Rotation paths and how fast each direction turns (degrees a step):
Each turn is a multiple of 5 degrees from 10 to 175, or 0.
Each row of a path follows its step; steps can be skipped.

step 0: [-11.7  46.7   4.5  14.5 -36.7  -3.1  10.0   3.5 -21.5  15.0   6.9  -9.4
  22.1  -6.3  10.5  -4.3   1.6  23.6  32.4  -0.2 -14.4  14.9 -52.7 -10.6
  39.7  14.9 -32.9  14.9  12.0 -18.0   4.6  -2.6  -1.9  -2.4 -22.8   2.5]
step 1: [ -4.3  12.3 -25.0  18.2 -16.6  -8.9  27.8 -14.3 -29.5   4.7  20.5  12.9
  46.1 -20.2  10.4 -13.3  12.7   4.6  19.5  17.1  -5.3  34.3  17.6   2.7
  11.5 -42.5  18.8  -6.7  13.8  25.3  -5.9 -26.3  16.9  24.4 -11.4  15.1]
step 2: [ -9.0  34.8 -31.9   2.2  -0.7 -12.5  -4.5 -24.9 -26.5  27.8   9.4 -20.2
  35.1   9.8 -18.9 -10.0 -11.6 -35.6  27.8   9.7   6.3  -2.9  25.9 -39.2
   9.7   4.8  20.3  11.9 -12.4   3.5 -10.3  35.2   3.9  -1.2  24.8 -15.4]
step 3: [  9.5 -13.8 -28.4 -21.3 -36.4  -7.1 -30.5 -10.7 -26.0  23.9 -25.2  12.8
  43.6   9.1  14.6   6.7 -21.7   0.2   0.8  26.0  22.7  17.8  15.8  16.6
   5.1  33.6 -18.3 -29.1  -6.1 -11.3  16.5   4.1 -10.4 -14.2 -14.3 -18.1]
step 4: [-14.0  16.7   9.3 -12.4 -36.5 -19.5 -19.4 -18.2  29.4  -8.1   6.2 -20.4
  13.2 -11.7 -36.8  16.1 -21.1   0.4  14.8  47.7  13.0  46.1  -5.0  15.4
  -0.4  14.2  10.8   8.2  -0.2 -16.1  11.6 -27.3  -8.7   7.6   6.4  22.8]
step 5: [ -8.4 -17.1  -5.0 -26.0   4.8  -7.9   7.3  -1.7  -8.9  -4.5  37.0   7.0
  47.3  15.5  -3.9 -17.5 -42.3  23.0  13.1  -8.4   0.0  11.7 -26.8   2.3
 -10.7  22.7  35.1   9.2  29.4 -17.8 -27.4   2.0   8.2  -2.1  13.3  40.2]
step 6: [ 34.1   1.6   9.0   0.2  10.1 -19.4  31.1 -17.8  32.1  18.3  22.5  16.5
  42.7  11.2 -12.7  10.9  -7.9  18.6  23.2 -25.5  -1.3  18.3  23.2 -24.0
   2.5  18.0  15.0 -19.9  13.5 -14.9  43.3   0.9  10.6 -15.0   3.8 -21.2]
step 7: [-23.1   6.0  -5.5 -25.0 -16.5   3.2   0.1  -8.6  18.6  14.2  29.9  24.6
  17.6  -2.2 -23.7  -4.3  30.1 -22.9  13.4  10.8  24.0   9.3 -20.2 -20.7
   0.0 -11.1 -23.4 -10.5  25.4 -43.0   6.1  18.0  10.2 -40.8 -35.5 -10.5]
step 8: [ -3.1 -23.4   4.4 -21.7 -35.6  14.8 -11.5 -23.8  -7.2 -18.4  13.7   5.2
  -2.4   6.0  12.8  -4.7  -5.5 -46.3   1.4  -8.5  12.0  36.2  20.3 -31.8
  -0.3   6.4  -3.1   3.4  47.5  23.1  18.1 -21.5  29.2   7.8 -20.5  26.2]
step 9: [ 14.8  36.9 -24.2   7.0 -18.9  18.6 -33.4 -18.1   9.3  20.4  24.0 -22.7
  -2.1  33.4   6.7  16.8 -18.7 -11.9  18.9 -29.0 -20.5  -6.3 -10.3  -9.9
  34.3   8.7  -2.5  16.1  38.0 -23.4  14.9   0.8   1.7  12.8   5.7  23.2]
Speeds:
[ -8.0   0.5  -1.6  -2.9   1.8 -10.4  -3.5   7.8   9.5  -3.9   0.4   6.8
   1.3  -9.2   6.9  -2.5  11.3  -1.8   3.1  11.5   7.1   6.8  -7.3  -4.5
  -0.1 -11.0 -11.0  -2.4  -2.7  -5.7  -0.5 -15.7  -7.9   2.9   2.2   1.8]  110
[ -1.0   4.1   3.6  -9.8   6.1   4.1  12.6  -6.4   0.5   0.1  -3.0  -5.4
   4.7   7.4 -10.7   7.6   4.7  -7.0  -4.6   3.2  -4.7   9.8   5.2  11.5
  -4.5 -10.5 -11.7   1.5   2.4   0.1 -16.3  -0.7   0.8  -1.5  -0.3   3.8]  120
[  4.1  12.7 -15.3  -2.0  -1.4  -2.5  -9.9   4.0  -1.5 -14.2 -11.1   4.6
   3.2  -6.0   0.0   4.0 -11.7   1.0   1.9   0.1  -1.3   8.9   2.5   1.9
   4.7  -6.8   2.6  -2.6  -9.5   6.3  -7.3  11.6  -2.7   3.0   0.8  -1.9]  40
[  1.3   1.0   0.3   3.5  -3.1  -2.0   9.0  -8.7  14.6  -8.9  -9.2 -13.6
   3.5  -3.5  -5.7  11.0  -0.7  -8.1   1.8   0.1  -4.4  -5.4   4.8  -6.7
   0.7  -5.1   7.7  -0.1  -4.6   1.9  15.3  -8.8   1.0   6.9   2.9  -3.0]  155
[  2.1  -8.0  -1.7   9.5  -3.0  -2.1  -3.8  10.4  -1.2  -6.8  12.5  -2.1
   5.6   4.3 -11.5   9.0  -1.1  -3.8  -0.8  -2.7   5.7  -4.5  -7.8   5.0
   1.5  -1.7  -8.0   2.1   4.9  18.3  -1.0  -3.0  -5.9  -3.0   5.7 -12.4]  0
[ -6.4   7.5 -16.4  -3.9   2.7   5.8   8.9  -1.1   4.5  -0.7   3.0  -0.6
   0.4   8.0  -4.1   1.3  -1.3   1.7  -7.6  12.0   0.5 -16.5 -15.4  -6.2
   6.4   5.2  -4.1   0.8   0.3  -3.1   0.3   7.6  -4.9   2.1  -2.8   6.7]  160
[ -1.9  -1.7  -1.9  -9.3  -3.6  -5.5  11.9  11.3   3.9  -9.7   3.9   4.7
  -3.9   2.6  -8.3  -0.4  -6.8   2.4   3.7  -0.5  11.4  -1.0   7.1  11.1
 -10.7  12.7   5.3  -3.0  -5.6 -12.8   1.3  -0.9  -1.0   0.8   8.2  -2.2]  40

step 0: [  3.3  -6.0  45.0 -18.2  41.3   8.7 -18.6  -4.2 -13.9  -0.5   5.0  10.9
  -3.4  10.6 -16.5 -21.8 -41.6 -40.5  23.8  13.6  17.6  27.8  11.6   1.1
  11.5  15.5  -9.8 -17.8  17.6  -4.6  16.4  -1.1  -9.1   6.8  10.5  26.1]
step 1: [ -9.9 -16.9 -13.2   5.5 -14.1 -25.2 -45.6 -23.2 -13.5  12.6 -13.3   2.9
   3.4   0.1 -25.1  19.8  -9.4 -27.1  13.7  -6.7  -8.0   9.8  30.9  31.3
  26.4  10.0  12.0  21.7  -4.6   0.6  -7.6 -23.6  25.5  -4.2 -42.7   7.9]
step 2: [-42.9  28.7 -28.3  23.7  23.6  12.5 -17.6 -12.6 -14.2   6.5  40.9  -9.6
 -27.9   4.5   8.5  -8.7  -5.0  12.5 -15.9 -21.2  17.0  30.6   3.9  -8.3
  10.6  -3.8 -11.5  -4.7  -3.4  17.9   5.3  -3.6  26.4  27.7 -17.6  15.6]
step 3: [  4.3 -31.6   3.0 -10.2  25.6 -14.2  32.8 -24.9  27.6  30.0 -10.8  -8.3
 -35.0  11.6   7.0   6.1  -6.8 -32.0 -18.4   1.2  16.4  38.0  18.3  10.5
 -16.4 -13.4  23.7 -16.4  -5.5   6.2  11.5  -6.9 -11.4  29.5  -8.5   0.4]
step 4: [-10.3   9.0  38.0  -8.8  28.3   8.4 -13.4 -26.4  11.1   3.3  11.5 -29.7
  25.9  -9.0  -8.6 -14.2 -39.3 -34.0  -8.5  16.1  -1.3  12.2 -11.6   6.7
  -7.3   3.7  16.6   5.2  33.3  -3.1 -21.1  12.1  27.9 -17.4 -33.6 -14.3]
step 5: [  8.6 -16.8  11.7  14.8 -29.5   7.3 -21.8  -1.2  15.5   9.6  16.3 -11.1
   0.8  11.7 -21.1  21.2  -0.2 -19.9   5.5   5.6  24.5  18.0   1.5  12.1
  20.6 -15.3 -52.1   0.6 -19.2  33.1   1.7   1.3  33.4  10.0 -36.3  14.4]
step 6: [ 14.9  -3.2  -1.3  26.3  27.3  10.1   6.3  -2.3 -13.7  35.3  37.3  20.0
  11.4  25.7  19.2 -13.9 -23.4   3.1 -25.9 -35.2   1.8   7.4  37.7  20.5
  28.1  -9.4  -7.1 -23.0  -4.1 -13.8   1.0  -5.8   4.6  18.9 -15.6  -4.8]
step 7: [ -5.8   1.9 -11.4 -19.6  19.5   8.7  -5.7 -16.9 -16.5  18.8 -30.6 -20.4
  -9.8   8.8  -1.1  25.5  28.7 -38.8 -10.4  -4.0 -13.1  17.8   6.8  -0.8
 -13.2 -34.2   7.8 -50.8  18.1 -22.3 -12.5   3.4   7.2   8.3 -34.1  -1.7]
step 8: [ -1.0  27.1  41.5  12.8  12.8  22.2  -7.9  15.1  13.2   1.6  18.2 -11.1
  12.2 -19.7 -12.1  20.2   1.3 -26.6 -10.2  23.3  25.6  40.5  -1.1  -5.8
   9.0 -13.7   7.8  21.6  27.6 -21.5  12.7 -34.9  24.6  16.4   2.4  -0.5]
step 9: [ 33.9   0.8   5.3  27.5   2.0 -19.8   0.1  -9.1  20.6   9.5   9.3   7.7
 -15.4   7.7   8.3  27.4 -25.4 -36.3  -0.8 -18.8   3.3 -19.5  -1.1   1.5
   0.0   6.5 -23.7  12.8  -4.9   1.3 -43.8 -35.8   9.2  19.6 -30.0  30.2]
Speeds:
[ -1.6   2.6   2.7   2.2  -1.4   8.8  11.6  -9.2  17.4  -3.7  -4.3   0.2
   8.2  -7.7  -5.5  -8.8  -3.2 -12.6   5.6  10.7  -3.5  -5.4  -5.5  -6.6
  -2.2   4.1  -2.4  -0.5   4.9   0.5  -0.4  -7.7  -2.2  12.8   1.2  -2.0]  80
[ -0.4  -8.9   1.9 -13.6   0.7  -5.7   4.0   6.4  -1.2   6.7  -6.6  -2.1
  -6.8  -3.8  -3.9 -10.4 -12.3  -5.7   2.8 -11.8   0.7 -13.3   6.0  -5.3
  -1.1  -9.1   3.2  -4.1   6.0 -10.7   3.4   7.5   5.3   4.4   3.6   2.5]  110
[  0.3  -1.6   2.6  -6.3   2.5   9.9  -6.1   6.2  -1.7   4.1  -3.0 -11.4
  -5.3 -10.9  -6.6   4.6  -1.5  -4.9  -3.0   9.6   3.5  -7.6  -4.4  15.3
   8.3   8.6  -6.0  15.5   2.7  -6.7  -0.7  -1.7  -1.0  -6.9   0.3   5.8]  95
[  8.6  -6.6   6.4  -6.7  -1.2   5.3   1.0  -6.5  10.0  -4.6  -0.9   0.2
   3.1   2.6   5.0  -7.0  -9.6   5.5 -11.5   0.4  -3.7  -2.6  -8.2   9.4
   0.2  -8.3 -11.4  -2.9  -6.9  10.3   4.2  10.0   4.9 -10.1  -0.8  -9.1]  55
[ -8.2  -1.2  -4.4  -8.9   3.4  -4.5  -1.1   0.6  -1.0   0.5  -5.4  11.9
   6.1   0.4  -9.3   8.8   1.6  -7.7  -1.9   0.6 -10.5   6.6  -6.2   2.4
   9.3   3.6   4.2   0.9   7.0   1.3 -13.7  13.4   4.7   0.6   4.8 -13.6]  115
